Each row is where one point has got to under a steady rotation. How many steps took it there?
The counts run from 0 to 549.
[ -1 -47  -5   2  -6  23 -10  -1  38  -7  -4  16   1  13  13   1  30   7
  -4  20   2  26  34 -22  18 -27  28 -17 -23 -26 -12 -13   4  -6   7  19
  -8  -9   1  -6 -28 -16   4  -3  -3 -12  17  -1  24   7  52  -3 -35   7
  13   4 -22   0  43 -50  20  -1   2  25  19  -4  15 -13  23  -9  26   2
   0 -14  -7  28  -4  30  19   4  13  -6  25 -11  19] | 277
[-12  -9  10 -13  -5 -36  38 -12 -23   7  10 -12 -13   7 -16   8  -8  16
   3   2  23 -53 -29  38   5  31  15  -4  38  30  26  31 -17 -14  -6  16
 -19  -9   1  16   7   8   4 -28 -21   7 -18 -15  17  22   0 -23   7  -9
 -15 -14  19 -17 -20  -4 -15 -34  -7  37   0  -3 -16   5 -19  13 -15   7
  -3  17   1 -10   0   0 -13  -5 -19  10  13  10 -25] | 318
[ -9 -22 -25   4   7 -20  -5  17  -3   1  21  50  20  36 -12  24  -3  15
 -22  -5  -1 -24  17 -10  -9 -11  21  15 -18 -19   7  -7   5  -1  -2  -2
   0   8  30 -24  -2 -24 -54 -17 -12 -21 -22 -20  25  18  19  -1   0   8
   3  -4  -9   3  15 -40   5 -16   9  22  14 -27   7   8 -12  -3  20   5
   4  -3 -12  34 -27  10   3 -15   3  12  38   1 -13] | 365
[-12  -1  10   7 -20 -26  10  12  14   9  -3  -9   4  -4  18  15 -24 -19
   1   5 -16  -2   3  21 -28 -18   9  22   8   2  19  -8  13 -35   7   8
  23  -1  38   1   4   0 -38  -7   9   8   8  39 -31   7  25 -29  -8 -29
  -4   0   0  -3   0 -59  13 -38   2   2  18 -12  24  -9   0 -21 -10  15
 -11 -17 -31 -19  -5   7  -3   2  25 -12  49   5   2] | 226
[  7 -13   9 -22 -15  11 -14   0  -2  16   1  -4  -3  13   4  -8   7  17
  24 -14   8  -2  -3  21  25   8  23  18   3  19 -22  -9   7   8   3 -11
 -40 -34  -2 -10  -9 -36 -27   4 -26  -7 -20 -15 -14 -15 -30  17   1  11
  -6   7  -9 -48  -1  26 -22  23 -19  14 -30  -5  -2   6   4  14   5  -4
  11  21   5   2 -24  -3   3 -32   7  40 -33 -32 -22] | 101
[ 10 -18   5  -1  -2  18  -8   1  19  25   0  -2  -9  25  19  10  21  15
  11  12   1  35   7   4  24  -3  13  10 -17  15 -14 -12  14  13  16 -10
 -34 -24  14  -7 -23 -38 -21   4 -40   4 -13  -1 -16 -23   5  10 -21  19
 -24  17 -16 -59  29  30 -12  23 -11   7 -28  -7  28  -7  24  10   5  -2
  18   3  -5   2  -8 -16  15 -22  33  14 -20 -16  -6] | 415
[-15 -18  16  -3 -14 -15   4 -26   1 -17   3 -12 -28   8 -17  -4   2  11
   7   6  22 -33 -25  29  16  19   5 -31  27  24  27  42 -38   0  -3  17
 -35  -6 -10  27  -4  13  37 -16  -4   4   7 -11  26  19   4 -28 -18  -1
 -18   2  15  -3  -6   5 -33 -19   7  34   2   9  -8   2  -1  12  -1  -2
   0   5   6  -8  12  -1  -7 -24 -31   6 -10  20  -3] | 322
[ -4  14  -4 -23 -21 -37  24  -4 -19  26   4   0 -13 -12   9  -4 -21   2
  19  -6  18 -20  -7   6 -28  15  15  22  11   2  -2 -10  16 -35  -7 -14
   7 -12  10  -5  -4   0 -46 -10  -9  11   6  17  -3 -10 -11  11  28  -3
   8  15  -1 -37 -13  20   8 -24 -17  -5   3  35  11   3   3 -17 -39   5
   4  31 -18 -27 -27  -5  -2 -18   2  27  31 -39 -30] | 470
[ -7  -2  21 -13 -27 -30  13   6  16  -2  -3 -25  -7 -16   7   6 -22 -14
  12   3  -5   1   1  15 -30  -7   9  13  13  -5  20   5   5 -33  -1  13
  30   2  25  16  -9   8 -23  -1  17  15  22  47 -20   8  13 -31  -8 -31
   3   5  -8  -7   4 -47   4 -36   2   2  27  -1  21   1  -6 -30 -24   6
 -21 -11 -31 -30   6   6  -7   5  16  -9  50   9   2] | 383
[ 15 -16  38 -13  10  -1  13 -22  10   8  14 -37  -8 -19  14 -12  26   7
  17  32  17   5 -10 -20  11  -9  27 -10  -2  -7 -18  17 -14  13 -23  49
 -10  -5 -23  17 -13  -5  17 -23   8   7   5  16  16   0   4  -9   2 -10
 -22  10 -15 -25   8   6  28  -2  25  29  -1 -18 -26  -3  22  -2 -15  20
 -28 -18   6 -17  26  -4  37  38  10   2  29 -10  11] | 112
[-17  20   0  -4  33  27 -48   9  -3   5  -6  -6  38  -1 -30 -16  -6   8
  -9 -43 -17 -31   5  22  11  25  11   7   8   2  13  -1   4  19  17   5
 -25   8   1   2  15   7 -15  15   8 -33  -8  15  -9  31 -18  10  -6  -4
  11 -19 -34  25  -3 -24 -16   1  -6   6   4 -46 -21  26 -24   2  11  -9
 -10  -8 -11  33 -16  -1  -6 -13 -16  11  -1 -15  12] | 372
[  5 -11  -3   2 -15   5   1 -10  16  17   2  13 -26  24  22  25  -5  20
  13  10   6  18  -4  11  10  -6  -9   9 -17  23   2   1 -11  13   7 -12
 -33 -12  13  -8  -2 -35 -18  -6 -37   9 -22 -14  -8 -18  -8   3 -19  35
 -29  23   5 -51  22  48 -27  21  -3   9 -25  18  25  -3  17  11   5 -10
  23   4 -11  -1  -6 -19  10 -41  14   6 -35   4  -7] | 257
[-14  47 -10 -18  21  20 -55 -17   6 -18   1   7  18 -12 -22 -16 -28  -2
   9 -26   1 -23  -5   7  -9  23  -9   1   6 -21  24  10 -28  21   3  22
  -8  39  -9   2  16  15   3   4  19 -19   7  38  11  20 -23   1   0  14
   9   4 -26  24  -4  -1 -23 -14  20  -1  15  -8  -2  42 -14 -12  -4 -17
  -8 -33 -18  13   2 -20   2  -3 -28 -11   1   9   6] | 374
[-25  18 -39  16  43  12 -37   7 -14  -3  15  36  21  34 -13  21  -2  24
 -31  -8   5   6  29   0   6  26   8   7  -8  -1  28   1   2  13  19   4
 -17  25  26 -24  10 -13 -43  -2 -35  -9 -25 -14   0  16  -2   6 -15  24
   9  -9  10   3  21   4 -19 -14  13   7   1 -56   0   4 -20 -11   1   3
  11   7 -16  32 -27  -7 -10 -23   7   1  12   4 -15] | 367
[ -5  -8 -21  17  25  27 -29   8  16  25 -15  22  33  24  12  -3  -6  -2
  -4 -23 -24 -17  16  -6 -10  -8  13  10  -1   2  -9 -33  29 -18   9 -39
  13  14  24 -42   6  -6 -41 -10   5 -26 -18   5 -13   8  15  26 -10  -5
  14 -13 -12  -2  18 -28  11  -6 -31  -5  13   0  18   5 -16   2  24 -10
   1 -19 -20  24 -34   0   1 -19  11   1  -6 -10  -3] | 442
[-11  51  -2 -25  20  -2 -43 -19 -11   1   7 -16  19 -21 -32 -13 -23   9
   0 -37  -3 -31 -11  18 -16  35   3  10  15 -10  25   0  -9  20  17  24
 -11  23  10   2  13  16 -15  10  21 -16  -3  43  -2  18 -24   4   7  14
   1   3 -39   8 -10  10 -31 -18  16  -3   4 -18 -10  31 -12 -21 -12  -9
  -9 -14 -24   2  -4  -9   4  -2 -17   0   8 -10   5] | 532
[-19  12 -24  -4 -16 -20  -9  18   5 -17  17  45  14   0   6  27 -18  12
  -1 -10   7  14  27  13 -17  -2  15  46  -8 -17  23  -2   8 -16   2  -2
   6  -7  21   0   1 -14 -49   5 -38  19  15  17 -22  -8   8 -16  -8   1
  28   4   9  -9  10 -17   0 -28  14 -10   7 -35  23   2  -5 -25 -37   9
  22   3 -16   1 -31  11 -14 -25  12   0  36  -6 -18] | 71
[-13 -15   8 -20 -31   1 -21  -2  23  -5 -25 -20 -17 -29 -18  -6  17  15
  13  -9  16  15   0  28   6  28   3 -25  23   5  18  12 -11 -11  16  -6
 -31 -11  -5  28 -20  17  14  23   0   6  50  25 -20  18  14   3 -43 -15
  14   9   1   2   7 -13 -38 -16  -8   9  10  19  12   0   2 -18 -22  -3
   0  16 -11 -22 -10   8 -17 -43   3   6 -17 -12   3] | 9
[ -5  28   1   0  32 -18  -6   4 -23  12  23   4  26  12 -14   7 -19  -7
 -10 -25  -8 -46  -1   9 -29   7   6  25  12   7  20   2   1   2  -7   8
  14  20  17 -17  13  -2 -53 -25  18 -18 -29  13   7  23 -23  -7  31 -12
  -2  -8 -14  -2 -10 -16  19 -22   8  10   9 -38 -15  18 -41  -8   2   6
 -16  -8 -18   8  -1  -5   2  17 -12  11  49   0  -4] | 449
[-13  -8  -3 -18 -39 -25   6  12  13  -7  -1   8  -2 -12   5  13  -5   8
   4   0  10  14  10  25  -6  -2  17  29  12  -6  26  -4  16 -41   1  -4
   3 -20  16  21 -14  -1 -32  13 -26  21  37  20 -32   1  20 -16 -17 -14
  27   7  15  -3   5 -32  -7 -36   4   1  19  -6  31  -4   8 -22 -35   9
   8  15 -27 -22 -20  15 -20 -18  17   4  48  -9 -18] | 386
[ 14 -27  33  15   1  31   1  -8  48  17 -19 -23  -5  -1  53  -5  -3 -10
  37  29 -17  11   0  -2  -2 -41   9   4   1  34 -39  -2   5 -13 -28 -11
   2   7 -17 -11  -1 -12   0 -13  11   6   0  -2 -23 -11 -14   1 -27 -20
  -5  12   7 -37  -7  -2  17  10 -27  11  -6  36  23 -11   9  19   6  -6
  -5 -21  -1 -24  20 -14   8  -2  19   9 -31   2   7] | 490
[ 14  16  28 -19  21  19  -8 -31   2  18  14 -44   2  -8   4 -23   7   7
  17  15  10 -15 -13  -9   7   4  15   5  11  16 -28  19 -19  27  -9  33
 -20  -2 -27   8  -4  -4  11 -13  -2   6 -19   4  15  -3 -29  12  26  10
 -27   6 -22 -37 -15  36   9  18  11   9 -23  -8 -29  10  19  11  -9   1
 -19 -11   5 -18  24 -21  31  30   6  13  -6 -29  -6] | 108
[ -5 -12  19  -4 -27   0 -18 -20  30   4 -27 -19 -36 -14   7  -1  -1  -6
  22   4   4   8 -12  10   7  16 -19 -38  10   9  20  11 -17  -7  17  -3
 -31  17   6  21 -23   5  25   7   7   0  35  11   1   7   1  -9 -46  11
 -12  25   1 -21   5  10 -44  -2  -8   8   1  60  28   4   8   5  -2 -10
   1  -9 -16 -30  11  -9 -11 -39  -6  -4 -39   6   1] | 169
[  7 -32   2   2  -1 -11  29  -3   2  12  26  24   1  33  32  11  -8   2
   3  24   1 -18   1   1  -1 -36  18  34 -23  18 -16   6  -1  -1 -12  15
   4 -19   3 -20  -6 -37 -29 -37 -24   1 -38 -29  20 -17   2 -15  11   7
 -21   7   8 -46   7   0  36  -4  -5  23 -11 -14  14 -16  18  21  18   0
   9 -14   3  11   0   0  34  11  20   0  22   7 -17] | 497
[ 11   0  16 -10   0 -33  14  -5 -14  28   7  -9 -16  -2  21   7 -15  12
   9  15   8  -4 -11   1 -11   8   2  24   3  29  -2   4  -2  -5 -13 -12
 -12   2   6 -13  -8 -16 -52 -27 -11  14 -17  -8 -16  -7 -27   7  27   7
  -7  23   7 -67 -15  40   0  -2   5   7 -12  36   9 -10  -6 -13 -31   6
  -3  19  -7 -25  -2 -18   4 -12   7  34   1 -26 -29] | 20
[ 18   9  16 -15  17  52 -32 -36  29   6 -15 -32   9 -15   0 -26  36  16
  11  22   9  28  -3 -18  29   9  17 -26  -1  -8 -22   3  -3  19  17  31
 -27  -8 -30   7 -19  -8  50   6  -2  -4   8  12   5  -4  12   8 -34   8
 -15   5 -21 -17  27  16  -9   8   3  16  -3 -10 -14  -3  29  15   8  -4
 -13 -21 -11   5  17 -12  28  13  11  -9 -14 -26  16] | 192
[  9 -15  25   6   0  -4  13 -18  14   8  -7 -37  -8 -24  22 -18  -1  -7
  21  12   9 -19 -21  13  -3  15   7 -14  33  32   0  25 -19 -23 -18   6
  -9  10 -30  11  -3  30  24  -8  25  15  21  -5 -15  16 -28  -6 -20 -31
   9  -4  19   0 -30  -6  -3 -27 -12  24   4  27 -11  -3 -13  10 -20   2
 -33  -6   8 -38  15  -4 -10 -10  -6  16 -18   4  -6] | 245
[-13   1 -14   5  39  21 -41 -15  15 -15  17  16  14  18 -21  -6   1   4
 -14  -8  -4 -34   1   1  26   6   4 -26  -5 -10  13  13 -27  25  19  23
 -15  29   4 -13   2  -3  26 -19  12 -42 -19  -6  41  28   3   3 -18  14
 -13  -6 -19  22  13  -5 -15  -3   7  24  13 -30  -8  27 -11  12  37  -4
  -6 -37 -14  45   4  -6   8  -3 -28 -11  -9  14  22] | 55
[-24  13 -20  -5 -16 -25  11  11 -14   6   9  33   7  28 -10  22 -37   5
 -10 -15  -4 -33  -6  47 -15   7  10  30   3  11  33   5   3 -14   9   1
   6  -9  43  -5  22  -5 -21  -9 -26   4 -22  13   0   0  21 -24  -8  -2
  -9  -8   5  -8  14 -25 -19 -41  -8   7   3 -34  21   2  -6   6   6  -8
  25  -1 -21  18 -25  -1  -6 -25   4 -12  30  20 -16] | 73
[  1 -49 -18  10   2  22  -4  -6  40   3   3  34 -17  26  12  13   3  -1
   0  28 -10  17  10 -16  12 -28   6 -34 -23 -17  -5  -9   2 -13  17  12
   7  13  21 -11 -22 -11  21 -20   0 -11  -1  -1  37   2  58  -2 -41  12
 -17   7  -2   0  42 -33  11 -15  -3  16  19  12  27  -7  20  12  30  -6
   4 -31 -22  19  -5   6  18 -11  15 -28  10  14  14] | 278
[  4  31 -31  -1  51  12 -30 -16  -7  15  19  41  12  20   5  -8 -19   3
 -11   0  14 -24   8 -27 -20  10  11  11 -15 -22 -12 -15   1   9  -4  -3
   7  51 -10 -36   8   3 -25 -33  11 -25 -37  -6  30  -1 -13  24  19  23
  11   6  -6  -9   4  33  18  -9  -2   0   7   9   3  17  -7   3   9 -12
  -5 -14 -12  26 -23 -22  16   4 -11   5  -4 -19 -15] | 129
[ -3  21   8 -27  -4  -3  -4 -33   6  -5  -5 -18 -11 -31  -1 -33 -14  -6
  28  -8  24 -38 -22  14 -16  28   3 -12  34  10   6  23 -26 -16 -10   7
 -18  22 -34  13   2  37  21 -10  17   2  14   5  10  15 -37   8   2  -1
  10  11   9   2 -30  23 -15 -25  -3  10  15  47 -12  16  -1  13 -28 -10
  -6   6   5 -17  -2  -9 -13 -18 -35  15 -22 -12 -10] | 242
[ 13 -20  49  -4  -6  19 -23 -26  25  18 -24 -56 -16 -12  -1 -16  21   9
  23   1   6  18 -14  11  28   5   1 -32  13  19  -6   3   1  20  20   8
 -37  -9  -9  17 -14  -5   9  10  17  -4  15  10 -18   8  -8  12 -31 -11
 -23   9 -20 -23   8  -3 -27  21  -4  27  -9  21   2   0   7   9   6   4
 -17  -9  -1 -27  19  -3   5 -15   2  19 -40 -20  13] | 485
